One turn moves every row onto another: examples first, then more rows asked:
fikez: [ 20 -10 -43 -28 -24 -11  11   1  33  14   2  12   2]
tubi: [  1  19 -31 -20  -2  36 -10  -8   2 -12 -37  -7 -23]
zuga: [ 10 -20  22   4 -10  -6  19  -5   1 -27  -5 -13  18]
sok: [-10  10 -18  21 -11  13 -17   4  26 -15 -31  24 -24]
lal: [-11  -8 -27 -13 -18  -3   6  14  41  23  -6  25  10]
Tudon: [  6  20 -47   5   5 -12 -28  -4  13   9 -27   9 -14]
zode: [ 13  -3   3  31   2 -25  -9  -4  18  -4   0  10  22]
Det: [-12  22 -52  -9 -15  23  10   2  24   1 -36   7  -3]
Rilur: [  4 -17   5 -24   5   7  28  -5 -14 -17  -1 -25  -1]
Dadat: [ 11   9 -34 -24  10  28 -17 -17  -6  -4 -24 -26 -10]
tofev: [  8 -17   1 -14   9 -19  13   7  -9  -6  -1 -33  18]
pilo: [-12  -8 -25 -13 -21   0   8  15  42  21  -7  26   9]
zas: [ -9  -4  -2  33   3 -22 -11  -3  25  -9 -16  21  -2]
Tigev: [-14  -8 -28 -13 -18  -1   7  14  41  20  -6  26   7]
penub: [ 14 -16  16 -11 -10   0  24   8  -7 -11 -10 -28  20]
Bozem: [  9  -4 -29 -31   6  -9  14 -12  15 -21   5 -15  38]
Fis: [ 13  21 -40 -23  11  16 -24 -11   2   3 -28 -15 -14]
povi: [ -8  17 -32  11 -16  18  -6   0  15 -13 -40  19 -26]
moku: [ -2 -15 -48 -27 -20  -7  16   4  30  -2   1  16 -14]
tef: [ 12  18 -45 -16   5   6 -32  -9  11   7 -27   0 -20]
Pur: [ -6 -23   9   2   7 -18  14  -4  -2 -31   2 -15   7]
pul: [  0  -4 -21 -33  -1   8  32  -2 -21  -7  -1 -20   2]
degu: [ 26  24 -24 -21 -11  33 -16 -11   5   4 -37 -11  -5]
sebev: [ 13  -1 -20 -34  -1   2  27  -4 -20   4   1 -24  11]
Muri: [  2 -13  20  30 -17  -6  10  -7  15 -10  -3   7  15]
tokod: [ 13  -4 -15 -27 -12  12  26 -11  17 -27  -4 -10  40]
dasu: [  4  -4  15  35 -14  -4   5  -1  19 -18 -10  17  15]
Bomo: [ 12 -15   0 -27  12  -5  19  -6 -14  -7   4 -30   5]
kup: [ -9 -21   4 -11   4  -5  24  10 -10 -23  -6 -26   5]
bubu: [ 22  12 -25 -24  -1  35 -15 -18  -4   0 -27 -25  -3]
loz: [  6 -12   8  26   0 -28  -4  -8  14   2   7   1  19]
geg: [ 19 -14   9 -25  -1   5  25  -6 -11  -7  -2 -27   9]
solol: [ 12  -2 -13 -32 -11  14  34  -2 -19  -3  -4 -21   9]
limi: [ -4  25 -60 -13  -3   5  -3   0  23  14 -28   2   4]
tosib: [ -1  -2   8  35 -11 -10  -4  -2  27 -10 -22  23   3]
varu: [  9  -1   3  33  -4 -23 -14  -4  27   1 -17  18  10]
Gizu: [ 15 -18  12   1   5 -25   7  -7   0 -15   3 -19  22]
lunel: [-10  -8 -27 -29   1   6  26  -9  13 -38   0  -9  25]
vopal: [ 29  25 -23   9 -26  12 -16  -4  19  13 -39  13   0]
Bem: [  8   8 -26 -22   0  40  -9 -16  -6 -10 -29 -22 -12]
nam: [ 13 -12 -34 -25 -38   7  23   3  33   2  -6  18  -4]
fadis: [-18 -17   5  28   1 -19   5  -5  12 -17   4   6   2]
suvu: [  0  14 -34 -12 -11  30 -16  -5  12 -11 -37   9 -30]
vuru: [ 25  17  -8  19 -22   9 -24   1  30   7 -31  18   0]
turo: [ 11  27 -47 -11 -21  19   4  -1  26  16 -36   4  12]
bav: [  6  14 -30  15   6 -15 -35   1  26   6 -19  14 -11]
Mufub: [ 30  20 -26 -14 -20  27 -22  -9  16   9 -37   4  -9]
limit: [-13  -8  -2  33   7 -20  -2  -1  15 -22  -1  15   4]

zas moves to varu
geg moves to Rilur
zode moves to dasu
Where do these go?
Tudon moves to vopal
vuru moves to sok
Fis moves to degu
turo moves to Det
pilo moves to Tigev
solol moves to pul
Gizu moves to zuga
loz moves to Muri
tofev moves to penub
Mufub moves to suvu
nam moves to moku
Bozem moves to tokod
Bem moves to Dadat

One turn moves every row onto another: examples first, then more rows asked:
voso: [ 29   3  16 -54 -18   6   9   9  11   3  20   6   4]
ret: [ 39 -27  18 -13 -38 -60 -13  22  13 -29 -29 -19 -21]
vupa: [  1 -15  16 -38  11 -23  14  -6   8  -5  19   2 -26]
vev: [ 46 -36   6 -25 -33 -73 -14  14   9 -30 -19  -5 -18]
dafo: [ 17   7  14 -48   4  -7  10  25  12  -6  18   9   6]
fafi: [ 15 -18  -5 -43  12 -19  21  31  23 -14   6  21  -9]
Nanu: [ 41 -23  15  -8 -52 -13 -26  36 -12 -10  -4  -6   1]
vap: [ 37 -26  -2 -53 -21   4  19   0  26   3   6  15 -13]
ver: [ 52 -38   9 -28 -42 -65 -15   3  12 -23 -20  -7 -17]
far: [ 46 -23  22  -3 -34 -10 -23  33  12   0 -18  -4  10]
Ruzas: [ 10 -18  18 -42  -3 -15  13 -20  10   3  19   1 -28]
dabat: [ 17 -22 -15 -55 -29 -13  15  21  -9 -19  25  17 -22]
Par: [ 51 -36  10 -25 -28 -68 -13   8  21 -23 -26  -5 -15]
pobu: [ 42 -29  18 -15 -49 -57 -13  16  10 -27 -26 -20 -23]
nipi: [ 17   5   9 -55 -18  -6   8  23  -8 -11  30   7  -1]
Zesal: [  2 -16  12 -43  -5 -22  12 -10  -5  -7  27   1 -31]
mome: [ 44 -29  20 -13 -42 -56 -12  16  18 -23 -31 -20 -20]
Tur: [ 32 -20  16   0 -26 -24 -24  51  -3 -15 -11  -2   7]

ver moves to Par
mome moves to ret
vap moves to fafi
Where do these go?
Tur moves to Nanu
voso moves to dafo
Ruzas moves to vupa

